In the rows, 128 means zero.
Each run below is a few steps of one of 7 hidden systems, one row a step.
seq 1, P (9 x 22):
[[103  99 139 127 134  98 132 159 165 186 135 154 172 158 198 148 109 144
  180  93 166 163]
 [ 96 151 143 112  78  55 104 100 138 144 120 115 178 187 146 145  88 141
  164 134 136 133]
 [136 176 149 108  94 103  98 101 146 113 146  71 113 157 113 103  95 125
  145 160  86 101]
 [169 164 135 107 138 135 117 170 149 114 128  71  99  86 121  91 123  99
  129 142  96 135]
 [136 135  98 115 149 128 136 195 115 121 100 112 131  65 111 135 123 128
  122 151 140 156]
 [ 90 103 104 135 138 143 117 153  97 126 104 148 134 100  99 163 123 158
  151 162 134 106]
 [ 99 104 148 138 121 163 119 115 104 114 103 147 126 130 123 145 158 116
  168 124 100  91]
 [132 137 140 131 104 152 145 106 106  93  99 140 133 147 144 125 163  89
  117 113 124 135]
 [141 143  98 145 109 148 139 119 124 117 133 141 120 154 128 123 132 121
   73 134 160 125]]
seq 2, C:
[[125 142 140 124 125 128 115 117 120 135  99 101 102 109 101 124 146  87
  157 100  86  81]
 [123 142 102 120 148 123 174  94 109 112 141 105 120 139 169 138 107 162
  155 147 100 162]
 [142 102 120 143 127 154 120 166 134 116 156 171 145 127 124 125 132 155
   77 156 172 149]
 [123 127 139 127 106 124 102 157 125 151  92 144 117 112  83 133 152  86
  140  88 118  71]
 [104 158 112 115 136  98 162  65 113 131 110  90 124 150 162 143 108 130
  174 118 101 139]
 [138 105 129 150 140 151 128 119 137 101 175 140 153 141 158 117 124 165
   81 170 166 179]
 [150 107 160 133 107 141  90 187 137 138 121 163 122  96  83 113 168  95
  111  96 122  90]
 [118 168 112  97 135  84 161  97 115 155  96  95 103 133 135 143 109 112
  188  89  88 109]
 [118 122 102 143 155 141 145  92 137 115 171 115 146 158 174 129  94 177
  106 181 171 178]]
seq 3, K:
[[118 131 128 131 132 203 151 141 127 116  89 144 100 154 158 129 153  80
  162 119 129  95]
 [140 143 135 121 111 132 133 166 112  84  80 114 160  91 136 124 151  90
  108 139 138 179]
 [128 144  82 139 100  87 111 134 100 124 134 123 132 103  74 139 112 158
   80 152 128 118]
 [122 117  89 167 126 152 145 100 117 156 154 151  91 152 130 138 143 140
  120  90 112  77]
 [138 115 141 139 135 154 164 115 130 113 127 138 146 146 197 123 159 108
  129  98 134 179]
 [141 145 145 111 100  83 109 135 142 108 140 119 169 136 129 116 105 142
   98 159 152 175]
 [130 141 130 124 107  92  98 107 139 162 156 130 108 148  86 124 108 142
  126 114 113  72]
 [131 120 139 127 160 150 157 101 130 143 129 121  96 129 159 124 147 110
  174  84  91 117]
 [140 125 146 111 153 143 134 158 143 100 130 105 149 105 164 116 121 133
  139 161 134 189]]
seq 4, C (9 x 22):
[[ 85  74 100 193 133 178 151  80  75  77 142 145 165 133 176 163 157 178
  124 166 122 172]
 [156  93 151 132  82 110 131 165  88 102 115 218 163 100  87 136 191 123
   67  83 134 152]
 [143 167 120  96 127  76 163  61 120 176 100 145  90 150  95 129 133  85
  117  35 128  88]
 [112 111 107 172 182 148 147  35 151 161 180  92 119 164 200 126 114 148
  132 112 147 148]
 [137  51 160 181 127 135  81 186 149 138 176 150 176  81 149 118 163 156
  111 116 128 171]
 [146 145 164  68 110  36 110 165 132 166 102 145 136  90  67 127 123 116
  155  74 103 114]
 [115 168 126  77 187 104 147  41 153 151 135  88 105 164 133 123  63 142
  154 153 161 124]
 [114  72 149 172 181 215  86 138 151 103 161 110 141 100 148 115 138 141
  119 191 163 147]
 [135 111 145 119 107 115 107 211  95 110  86 136 137  40  77 136 169 111
  151 112  73 119]]
seq 5, K, 9 rows:
[[129 146 196  90 111 121 113 133 165 128  80 122 160 160 163 112 135  56
  163 100 156 148]
 [129 169 144  89 111  69 104 133 116 103  97  69 143  89  88 125 103 123
  151 159  90 140]
 [137 133  94 135 141 151 120 154 121 137 160 110  71  99  88 123 115 163
  141 154  77  67]
 [133  89 116 150 171 188 153 171 135 153 123 160 105 104 158 133 160 114
  143  89 138 123]
 [106 121 115 124 140 113 141 145 115 119  87 133 180 110 155 152 122 120
  123 138 186 193]
 [103 154  99 133  78 104 103 118 114 118 121 124 144 165  99 144  94 146
  107 177 148  98]
 [136 136 128 145  91 155 135 115 117 132 126 148  94 163 122 124 157 102
  133  91  87  68]
 [160 134 135 120 142 130 172 127 114 100 116 120 129 101 165 116 162 105
  124  92 103 186]
 [146 140 108 132 131  96 114 140 141 123 165 102 146 111 122 117  99 165
   84 167 150 171]]
seq 6, J, 9 rows:
[[130  95 142 183 125 156  98  82 121 140 154 126 104 114 104 117 173 114
  114  87  86  74]
 [141  96 192 105 114 114 135  98 111 108 133 199 151 139 110 126 170 131
  118  92 112 143]
 [141 133 138 112 136 114 139  76 138 106 162 142 149 164 135 116 109 155
   77 156 171 175]
 [145 132 125 154 155 143 106  88 172 164 178  89  97 143 135  95 114 123
  108 116 136 105]
 [129  98 176 125 150 108 119 110 143 163 131 135 132 111 137 122 153 113
  169  61 100 125]
 [121 107 159  93 153  92 134 107 116 109 130 143 168 108 123 138 120 164
  140 147 131 184]
 [130 139 111 115 174 137 117 108 145 138 151 109 103 120  97 117  90 152
  104 173 164 118]
 [116 120 121 136 165 143 131 107 138 176 110 125  98 116 120 132 140  94
  148  76 139  86]
 [ 96  89 141 141 135 114 132 106  91 118 103 146 169 103 136 158 157 135
  150 106 119 159]]
seq 7, X (9 x 22):
[[108 102  82 161 151 124 108 136  85 128 107 127 141  50  69 154 140 142
   86 138 150 126]
 [114  79 133 144 144 134 134  93  96 148 133 196 120 119  86 149 166 144
  117  80 125  90]
 [ 90  79 157 128 165 147 131  91 138 148 136 173 154 162 158 148 129 148
  161 124 170 136]
 [108 111 123 153 134 124  82 131 156 142 159 117 161 136 129 127  96 156
  101 172 186 141]
 [151 129 142 137 117  82  90  97 143 150 165 124 128 119  79 107 126 132
   77 104 132 111]
 [139 125 158  98 169  97 153  58 134 143 151 127 117 131 132 119 124 140
  150  91 107 145]
 [124 121 126 110 178 145 132 138 145 128 156 106 116 114 143 124  94 170
  163 175 125 144]
 [134 130 138 118 119 124  79 171 143 138 138 115 115 100  75 118 113 132
  131 153 115  84]
 [115 139 158 101 126  99 117  77 113 132  94 121 126 127  94 134 136  99
  159 100 105  98]]
seq 8, G (9 x 22):
[[179 194  99 117  78 104 137 172 161 132 156  95 104 162 150  93  99 117
   98 132 115 131]
 [136 175  84 113 145  76 164 120 140 173 125  76 102 124 156 130  93 123
  155  93 113 136]
 [110 129  97 133 157 132 161  99 106 124 147  95 106 123 160 143 108 175
  180 150  72 135]
 [118 124  90 158  97 143 115 186 109 117 147 117 122 114 124 141 116 172
  145 175  83 105]
 [105 153  88 118  95 101 125 180 102 135  74 129 133 112  99 157 115 116
  142 133 134 101]
 [105 152 100 106 144 139 165  85  83  97  75 126 121 128 115 151 125 115
  128 144 142 130]
 [133 122  88 175 119 170 145 110  96  95 142 132 120 128 135 130 151 138
   78 145 127 133]
 [134 118  97 158  91 112 140 173 117 154 123 165 139 130 139 144 151 123
  105  79 135 127]
 [117 134 132  93 133 122 171 115 121 140 101 176 132 174 154 149 122 125
  156 105 155 137]]
seq 9, V, 9 rows:
[[136  79 159 156 125 127 118 121 131 149 184 153 120 126 138 122 158 162
  159  81  58 110]
 [104  88 182  99 171 137 111 142 158 145 121 160 164 135 145 135 115 134
  170 139 179 153]
 [123 162 126 119 126 124  83 112 142 116 110  90 136 124  83 116 100 103
   86 177 180 114]
 [149 150 136 143 108 116 125  85 106 111 128  87 102 110 106 110 159 101
  123  93  57 104]
 [125  99 143 109 180 126 171 124 116 131 128 142 132  98 164 140 142 150
  182 102  99 175]
 [118 110 103 123 161 146 117 167 130 129 126 147 139  98 101 139 106 157
   98 178 190 140]
 [130 138 114 160  81 128  91 126 116 135 116 129 118 127  76 126 151  95
   88 105 123  67]
 [107 115 146 136 129 110 151  74 116 143 110 123 142 143 171 144 153 112
  177  67  96 140]
 [120 115 120 118 177 147 150 108 130 110 146 132 145 131 158 134 103 168
  117 177 176 183]]
seq 10, J, 9 rows:
[[111 101 114 136 133 105 167  64  82 132 118 179 142 134 124 160 156 145
  116  77 128 140]
 [105  95 128 163 129 152 115  75 111 101 170 143 145 155 127 135 126 179
  104 174 137 132]
 [140 116 164 136 126 151  80 108 164 147 155 142 112 149  89  99 134 106
   97 120 152  75]
 [138 131 168 111 124  91 138  71 130 137 108 140 149 141 135 121 155  84
  122  59 134 149]
 [135 113 140 138 152 120 140  76 117  94 163 103 152 113 154 119 130 163
  111 151 115 194]
 [156 112 138 126 164 149 102 140 164 153 190 129  90 109  97  97 116 158
  109 143 128 101]
 [126 124 148  95 148  92 140 111 144 185 110 166 122 140 119 138 131 108
  154  54 148 110]
 [ 88 111 131 135 148 106 141  72 104 112 116 112 175 128 161 155 118 152
  154 146 137 184]
 [125 110 130 146 163 165  79 128 141 117 162  96 112  91  88 111 114 150
  111 191 133 104]]
seq 11, V:
[[148 150  84 154  59 163 126 191 108 139 148 147  52 148  92 123 143 136
  138 118  44  14]
 [ 96 102 154 134 116 163 157 184 140 154  89 152 143 164 232 153 154  95
  242  73 101 128]
 [ 89 152  99 115 112 138 131 167 129  85  95 116 187 166 174 151  72 148
  128 235 209 190]
 [163 193  93 129  33 141 118 133 100  73 134 131  89 171  63 107 124 124
   58 178  93  60]
 [152 146 147 102 107 129 193 135 123 149 117 153  81 166 182 126 165  96
  210  32  37  99]
 [104 123  96 110 179 145 171 194 158 145 125 118 155 138 227 150  74 166
  181 175 189 207]
 [146 159  84 159  49 149  70 202 131  90 153 122 132 140  75 113 102 148
   41 224 157  94]
 [138 148 169 123  34 102 125 122 110 134 107 156 106 175 112 124 173  83
  178  48  26  49]
 [ 84 128 133  82 196 134 193 109 143 146 101 111 142 164 236 157  89 145
  248 134 141 187]]
seq 12, X:
[[105 109  91 181 145 180 120  79 110 113 143 119 124 135 127 135 135 138
   87 160 158 116]
 [151  83 178 149 126 146  95 131 142 124 160 167 144 113 112 105 170 125
   90 104 133 136]
 [121 117 156  91 140  62 137 115 133 152 116 158 170 130 132 143 116 140
  142  94 158 172]
 [116 141  67 134 161 118 144 106 132 157 152 109 109 138 131 140  79 171
  114 154 161 128]
 [152 112 138 159 129 157  90 135 157 150 184 122  93 125 110  99 138 137
  115 119  97  78]
 [125 118 203  94 119  88 108 107 141 129 122 130 157 139 131 121 133 116
  180 103  94 139]
 [110 161 104  93 151 110 147 104 113 104 110  98 135 131 126 142  81 153
  140 188 147 156]
 [155 139 101 141 150 172 114 148 134 124 146 110  78  94  83 104 132 120
   83 150 128  87]
 [131  98 184 121 132 121 114 128 127 141 107 140 134  97 119 123 174  89
  166  64  91 114]]
seq 13, P:
[[108 157 133  80 126 110 134 121 124 108 110 118 136 151 121 138  84 150
  162 182 133 133]
 [116 132 153 138 127 161  77 134 149 114 127  81 123 120 117 111 121 108
  148 168 119  96]
 [142 138 129 138 111 122 117 160 113 117  93 100 131  77 115 122 158  86
  125 102 101 134]
 [128 141  88 113 126 130 166 140  83  96 102 151 123 109 106 149 127 145
  107 149 129 143]
 [108 101 118 145 148 190 121 131 125 125 142 154 106 142 120 136 129 148
  134 161 139  88]
 [121 104 150 154 126 151 122 131 134 146 113 136 131 125 154 130 167  88
  149  72 121 116]
 [131 147 106 126  99 100 165 105  99 111 106 144 153 151 151 143 137 119
  103 105 136 167]
 [129 137 105 136 115 143 126 110 137 127 169 142 110 176 123 122 101 165
   99 166 145 104]
 [143 118 146 140 143 140 108 143 168 171 154 115 100 126 142 107 135 109
  151  88 111  98]]
seq 14, G, 9 rows:
[[131 141 104  74 143 123 152 196 144 152 106 193 128 144 111 141  90 139
  110 149 215 135]
 [ 89 133 105 156 169 179 124  66 147 149 102  99 116 160 155 134 119  84
  130 131 193  99]
 [123 114 150 185  83 145 112  83 111 100 137 104 148 142 163 121 176 108
  128 100  73 129]
 [167 138 153  95  75  77 142 164 124 113 149 176 145 144 121 121 133 155
  113 110  96 153]
 [145 157 110  79 162 124 154 142 157 159 138 146  93 149 118 119  86 136
  122 138 172 120]
 [112 130 112 161 165 171 122 104 148 149 130  70 109 124 166 122 126 104
  154 127 131 116]
 [114 115 141 158  92 107 109 128 111 112 128 103 162 117 151 136 148 135
  156 122  74 145]
 [135 142 133  87 102  85 131 144 112 117 134 163 134 134  88 136 108 166
  126 149 115 125]
 [135 146 100 111 161 157 137 135 134 139 121 127  87 121 100 122 109 120
  116 146 155  96]]

Which system made each of these runs?
seq 15, 2 rows:
[[121 109  59 133 187 202 201 167  86  96 128 145  92  93 158 154 127 182
  148 182 115 151]
 [129 114  98 155 115 190 114 204 151 127 122 178 145 152 140 129 130 115
   65 160 230 132]]
 => K
seq 16, 2 rows:
[[116 190 111 116  96  83 115  74 125 121 102  68 135 157 118 126  93 104
  118 147 134 117]
 [161 148 116 140 150 168 152  86 115  90 145  86  84 110 129  99 147 115
   93 139  94 135]]
 => X
seq 17:
[[130 146 127 112 145 122  94 177 162 145 135  74 114  97 118 114  91 133
  160 166 122 115]
 [125 150 123  87 152 112 143 163 123 151  74 117 107  95 111 138 122  96
  172 104 121 111]]
 => J
seq 18 (2 x 22):
[[134 108 124 198 116 122 102 114 172 206 187  95 102 153 181 112 142 121
  160  49  80  82]
 [117  90 224  94 103  75 102 131 129 119 133 156 180 127 136 134 146 151
  206 105  68 154]]
 => J
seq 19:
[[119 121 146 148  84 155  90 175 123 105 122 116 127 122 119 126 144 123
  161 156  76  90]
 [136 164 133  88  96  91 122 166 117 105  81 121 147 109  97 129 122 105
  122 143 133 141]]
 => G
seq 20 (2 x 22):
[[ 65 118  97 180 133 150  91  75 105 175  86  96 101 121  92 158 142  90
  167  93 116  23]
 [ 79  72 174 175 128 182 103  42  93  70 128 123 166 141 148 142 171 134
  151 156 101 134]]
 => X
seq 21:
[[110  98 147 126 173 120  95  45 151 170 208 135  96 161  88 124  85 199
  145 148 121  74]
 [155  97 207 137 178 203  79 115 192 134 158 112 106 120 134  72 158  77
  124 116 142 111]]
 => V
seq 22 (2 x 22):
[[126 151  95 128 170 157 145 111 151 140 138  84 103 140 161 118  96 126
  131 154 156 136]
 [118 100 126 159 151 147 106 163 143 167 125 111 120  89 140 129 143 111
  161  95 116 107]]
 => J
seq 23:
[[126 109 210 115 138 128 105  49 143 135 110 143 139 146 116 112 166  73
  141  68 130 114]
 [142 105 174 117 159 112 135  69 118  88 137 124 174 102 139 114 150 130
   96 129 143 215]]
 => J
seq 24:
[[205 157  65 153 154 153 159 201 144 122 169  72  78  61 152  86 134 127
   65 130 109 170]
 [129  91  73 128 156 122 148 248 128 169 137 181 128  76 130 156 111 186
  134 133 158 146]]
 => P
seq 25, 2 rows:
[[123 110 174 133 131 135 123 121 160 141 124 129 160 154 189 118 145  94
  158  89 143 159]
 [129 148 135 101 129  92 119 119 137 106 132 108 163 132 128 124  92 145
  105 178 166 179]]
 => V
seq 26 (2 x 22):
[[155 135 126  79 153 161 146 187 110 110  73 189 105  84  59 127 149  92
   86 130 179 118]
 [119 148  38 157 114 110 189 105  86 142  93 147 133 143 148 164 134 120
   76  88 172 151]]
 => J
seq 27, 2 rows:
[[158 169 147 101  95 136 126  61 134 118 155 147  75 195  80  97 124 113
   92 124 109  59]
 [168 143 159 105 165 136 169 122 171 157 139 105  95 137 195  96 142  88
  172  58  99 151]]
 => V
seq 28:
[[151  98 110 161 131 134 123 196 137 165 152 145 117  84 129 125 152 136
  115  85 117 121]
 [ 99 112 151  93 148 108 143 148 128 149  86 158 159 127 148 155 122 124
  187 109 152 149]]
 => G
seq 29, 2 rows:
[[177 206 122  44 108 124 163 196 116 104  91 123  57 113  75 108 111 103
  155 144  67  82]
 [117 152  83 107 204 210 162 167 120 104  71  80  89  83 141 133 109  98
  154 193 164 135]]
 => P
seq 30:
[[123 146 117 130 169 224 126  65 142  94 116 128 101 170 111 109 118  91
   62 192 225 104]
 [147 113 120 229  92 149  92 110 141 142 135  85 141 110 162 104 194  57
   67  52 123 126]]
 => G
seq 31 (2 x 22):
[[136 142 192 131 109 208  80 103 184  81 162  93 121 201 161  81 116 101
  132 202 134 107]
 [173 154 137 154  94 108  82 188 170 161 111  81 132  85 119  90 155  39
   83  62 138 121]]
 => P
seq 32:
[[167 137 111 171 147 162 108 185 136 129 119  45  92  30 128  93 173  68
  124  94  69 120]
 [116  76  78 173 157 105 135 193  96 143 142 126 159  33 139 160 141 187
  127 125 116 184]]
 => K
seq 33, 2 rows:
[[142 150 123 128  88  77 138  60  96 111 131 143 140 150  94 130 139 130
   68 101 123 134]
 [158 128 126 108 181 159 188  84 135 126 154 150  95 148 162 113 136 133
  116 107 140 158]]
 => X
seq 34 (2 x 22):
[[128  95 127 149 158 120 120 109 114 113 165 116 150  88 125 130 127 178
  111 157 121 169]
 [148 113 144  95 139 108 120 147 129 141 155 179 115 115  74 122 121 165
  111 129 131 110]]
 => X
seq 35:
[[115 105 143 124  96 134 132 159  90  93 107 177 156 124 117 151 155 144
  140 139 109 136]
 [144 152 107  91 129 121 164 120 103 111 113 164 110 134  94 132 122 133
   92 134 147 129]]
 => K
seq 36, 2 rows:
[[123 110  99 158 133 215 151 147 108  96 136 144  95 137 151 135 149 143
  135 163 108 104]
 [122 132 102 164  63 127 113 203 123 123 101 129 163 130 156 141 142 104
  117 126 141 138]]
 => G
seq 37 (2 x 22):
[[125 122 151 123  82 107 104 191 127 157 102 144 127 115 113 137 151 109
  186  81  70  80]
 [121 180 109  70 126 118 192 110  87  91  58 127 120 142 136 148 122 101
  158 134 120 148]]
 => P
seq 38, 2 rows:
[[111 131 105 156 114 194 153 142 145 122 108 147 141 192 206 133 136  92
  116 134 194 143]
 [158 171 111 130  50 100 141 136 126  94 130 138 156 181 151 118 125 116
   65 137 150 165]]
 => V
seq 39 (2 x 22):
[[129 155  76 161  74 164 129 161 123  64 148 115 160 174 168 127  98 159
   61 234 178 173]
 [148 131 153 153  29 175  75 194 125  96 114 172 118 151  79 108 175  83
   91 133 108  51]]
 => C
seq 40, 2 rows:
[[137 143 137 134  97 106 122 112 132 101 135 117 170 154 156 121 123 122
   92 144 153 182]
 [139 139 143 130  81  85  96 111 137 135 159 129 132 155  99 114 118 142
  107 122 108 103]]
 => K
seq 41 (2 x 22):
[[153 114 120 118 145 166 182 159 127 125 150 176 104 141 166 127 143 148
  133 116 117 147]
 [115 116 132 124 133 142 132 150 156 153 121 164 149 166 165 138 119 120
  135 119 188 138]]
 => P
